(in the rows, 128 means zero)
Rotation paths and how fast each direction turns (deg/step):
Each turn is a multiple of 5 degrees from 10 to 175, or 0.
Each row of a path follows its step; steps can be skipped.

step 0: [119 132 134 125 129 136 132 127 120 126 127 125 128 131 127 118 130 134
 137 137 127 124 127 131 126 126 127 130 134 137 123 126 124 133 127 135]
step 1: [126 134 130 125 126 123 134 125 133 123 120 125 131 128 116 131 128 125
 127 127 130 122 125 134 118 132 126 127 124 134 126 119 125 129 117 125]
step 4: [128 128 130 122 134 123 137 125 122 123 134 125 127 131 129 137 120 126
 136 127 127 127 121 132 128 131 116 128 122 133 127 125 127 119 125 129]
step 6: [123 127 128 119 126 129 132 119 124 118 126 128 123 131 126 130 133 129
 133 130 123 120 120 139 123 127 123 131 130 132 122 125 126 138 127 127]
step 7: [134 124 139 129 128 125 137 133 132 130 126 121 132 128 122 132 126 125
 137 129 133 122 122 124 123 135 126 126 133 133 123 125 128 130 121 119]
step 8: [114 125 124 126 135 130 135 129 128 123 125 122 131 131 126 126 124 134
 134 130 128 129 129 130 132 124 128 129 138 134 131 118 133 136 131 124]
step 12: [124 128 132 125 123 130 132 123 128 127 125 123 128 130 126 125 128 126
 134 132 127 114 119 132 128 138 114 127 128 129 122 121 128 121 127 128]
step 13: [125 131 138 125 142 124 139 133 127 128 128 128 132 131 122 128 121 131
 132 129 128 126 125 135 129 133 130 131 135 130 133 126 126 128 120 124]
step 14: [121 127 131 121 127 135 131 123 123 126 117 126 131 130 123 130 134 137
 133 131 125 127 131 132 132 125 126 123 129 142 122 124 127 129 128 126]
Directions:
[127 127 128 126 127 128 130 127 125 128 132 127 131 131 132 125 129 128
 128 125 127 128 128 128 127 125 126 131 129 127 129 128 128 128 126 127] -> 170
[128 130 130 125 123 131 129 129 129 126 125 129 125 129 128 125 125 127
 129 126 131 128 127 129 127 129 126 130 127 126 127 130 125 128 130 128] -> 125
[130 125 128 128 127 126 128 129 131 125 129 125 127 128 129 128 131 129
 126 127 128 124 127 125 128 130 127 128 131 124 126 128 129 129 130 125] -> 80
[129 126 128 129 127 127 129 126 125 129 125 130 129 129 125 127 129 127
 127 132 130 126 127 129 127 126 131 131 133 129 128 129 126 126 127 125] -> 55
[129 130 128 130 130 127 132 132 130 129 129 128 132 128 130 128 126 128
 129 129 131 128 129 129 129 129 127 128 128 127 131 131 126 129 130 124] -> 130

step 3: [123 120 120 137 125 122 123 135 132 122 122 122 136 131 130 132 135 127
 130 125 134 135 121 136 124 133 128 125 130 124 130 122 128 132 122 129]
step 4: [127 125 119 126 126 127 129 128 128 133 117 125 115 123 139 122 128 121
 125 135 128 128 134 127 132 126 132 121 120 126 122 124 130 128 127 133]
step 5: [124 128 130 128 129 123 135 131 136 136 122 134 135 129 131 126 137 128
 126 120 124 119 127 127 126 126 134 119 138 126 121 132 127 121 127 127]
step 6: [123 133 127 127 131 132 128 123 122 129 123 118 126 139 133 127 128 124
 127 125 135 115 126 134 127 127 128 136 131 130 132 128 121 129 132 140]
step 7: [133 134 137 129 121 133 139 130 124 132 125 129 132 121 125 129 135 120
 125 131 132 127 130 121 124 122 127 128 129 131 129 122 132 141 130 132]
step 9: [122 118 123 131 131 127 119 131 132 129 121 119 132 124 130 130 129 124
 131 125 127 127 132 133 128 126 132 128 121 133 133 126 136 143 121 128]
step 12: [124 132 137 126 128 138 123 124 118 135 123 122 125 134 128 123 133 123
 124 122 122 129 128 133 134 126 123 134 134 129 124 123 128 135 133 133]
step 14: [123 124 117 132 136 141 130 136 118 128 127 126 129 128 133 130 123 137
 129 125 130 129 132 126 127 131 124 121 125 137 125 126 135 131 132 129]
step 15: [123 121 129 135 131 126 124 128 125 125 119 127 132 123 126 128 139 126
 126 120 118 129 130 124 133 122 129 123 119 127 138 127 124 129 119 126]
Directions:
[129 125 126 132 129 129 127 130 128 129 129 128 127 127 129 126 128 125
 132 131 127 130 128 128 128 132 128 126 129 126 129 127 131 129 130 127] -> 70
[127 128 128 128 128 127 127 125 125 125 125 130 126 126 128 124 127 127
 129 130 130 125 130 129 124 130 129 130 127 128 130 129 128 126 126 126] -> 155
[128 125 123 127 129 130 125 128 130 130 128 127 129 126 129 126 128 130
 122 130 129 129 126 126 127 126 128 128 128 128 128 129 128 129 127 126] -> 70
[130 128 131 123 132 129 128 125 129 128 128 126 128 126 127 127 127 130
 129 126 126 130 127 130 128 130 129 129 129 131 130 128 132 131 129 126] -> 25

step 1: [137 134 128 123 136 125 137 131 124 123 135 138 130 129 128 128 131 123
 137 118 130 128 131 135 128 125 129 132 134 131 128 132 133 126 128 124]
step 2: [131 136 125 124 133 126 135 125 132 127 141 137 133 123 121 128 134 132
 135 124 128 134 132 134 127 130 127 127 136 129 131 130 136 126 129 128]
step 5: [130 131 122 130 124 130 124 131 123 136 125 125 131 122 131 129 139 130
 128 132 124 129 125 136 119 129 131 131 130 135 117 122 129 130 120 125]
step 6: [133 127 129 125 130 129 129 133 119 132 122 131 127 124 134 128 134 129
 128 123 125 125 127 135 118 121 130 133 127 136 114 125 132 131 125 122]
step 7: [132 128 131 124 133 125 133 136 120 128 127 137 127 126 131 123 135 132
 133 117 124 131 125 130 123 120 125 129 126 129 122 127 138 136 127 126]
step 8: [131 128 128 125 135 130 130 128 124 122 132 134 126 127 125 124 136 139
 131 121 123 136 129 134 128 119 132 126 128 125 129 132 140 131 129 128]
step 10: [132 136 120 129 130 125 125 127 123 121 133 127 135 130 127 131 141 124
 132 130 129 136 128 138 134 132 130 130 132 129 132 126 133 123 122 131]
step 14: [127 128 127 130 134 131 128 128 127 130 128 133 129 121 122 122 131 141
 134 126 120 131 129 134 118 125 128 129 125 138 120 133 133 127 128 124]
step 15: [124 128 123 135 137 129 125 132 122 126 126 131 130 128 125 126 136 134
 132 123 121 135 124 132 126 125 122 129 120 140 122 130 135 127 123 132]
Directions:
[127 127 131 128 127 130 131 127 126 131 128 131 127 128 124 126 127 127
 131 126 128 129 129 128 125 126 127 127 129 128 131 130 129 127 130 130] -> 60
[129 128 128 130 129 127 132 125 130 128 129 131 129 129 128 130 129 127
 129 134 130 129 128 127 127 129 130 129 129 129 130 130 126 128 126 125] -> 40

step 0: [124 129 127 131 133 126 119 140 131 125 133 125 122 132 125 126 130 134
 127 124 125 116 132 135 123 121 124 127 125 141 130 124 134 128 129 118]
step 3: [140 130 128 131 123 138 131 135 120 128 135 133 129 140 126 128 126 134
 134 124 132 133 135 135 130 122 123 125 120 131 127 130 126 125 123 130]
step 4: [122 132 126 131 125 134 128 140 127 135 130 131 124 138 124 131 133 123
 133 125 131 124 116 126 132 126 122 127 132 138 132 132 127 126 129 139]
step 6: [124 131 122 129 121 128 124 122 126 127 143 127 129 131 137 124 128 128
 130 119 130 123 136 120 121 133 130 127 125 129 129 120 129 115 129 130]
step 9: [133 133 123 128 125 134 128 124 122 135 129 119 115 128 126 126 128 118
 120 124 127 136 121 127 130 119 133 125 120 129 129 120 131 122 126 126]
step 11: [126 128 132 127 116 134 130 134 136 131 137 124 130 127 120 135 133 129
 132 118 139 129 129 137 129 124 125 127 133 136 133 131 131 126 133 129]
step 12: [127 127 135 132 130 130 126 136 126 134 132 128 120 137 130 135 127 122
 117 119 126 122 128 128 126 133 125 127 129 131 128 129 129 125 146 123]
step 13: [133 135 122 131 129 132 120 127 121 128 140 133 128 130 125 123 130 124
 126 123 135 117 132 122 130 125 137 131 123 122 120 130 131 124 133 123]
step 15: [137 132 125 124 122 132 119 138 132 124 126 125 124 129 122 128 136 128
 123 121 121 129 133 129 127 126 115 126 126 131 128 133 115 124 124 129]
Directions:
[127 127 125 127 131 129 129 127 130 129 128 129 127 130 131 129 127 126
 132 128 127 130 128 130 129 130 128 128 130 127 128 126 129 123 125 129] -> 25
[131 125 130 130 124 130 127 129 126 130 126 126 129 129 130 126 130 126
 130 131 129 132 126 129 129 128 127 127 129 130 127 128 127 129 128 130] -> 55
[128 128 129 127 128 127 128 124 125 129 130 131 127 128 130 127 129 128
 126 129 130 128 129 128 129 128 128 126 125 125 125 123 130 128 128 130] -> 100
[128 127 127 128 131 127 133 130 129 128 129 125 128 130 128 129 128 127
 128 127 131 129 129 131 131 125 129 125 126 128 129 128 129 130 131 126] -> 40
[127 127 130 130 129 128 130 126 125 132 130 130 128 126 127 128 128 128
 129 125 126 129 125 133 125 126 128 127 129 127 128 130 127 128 126 127] -> 45
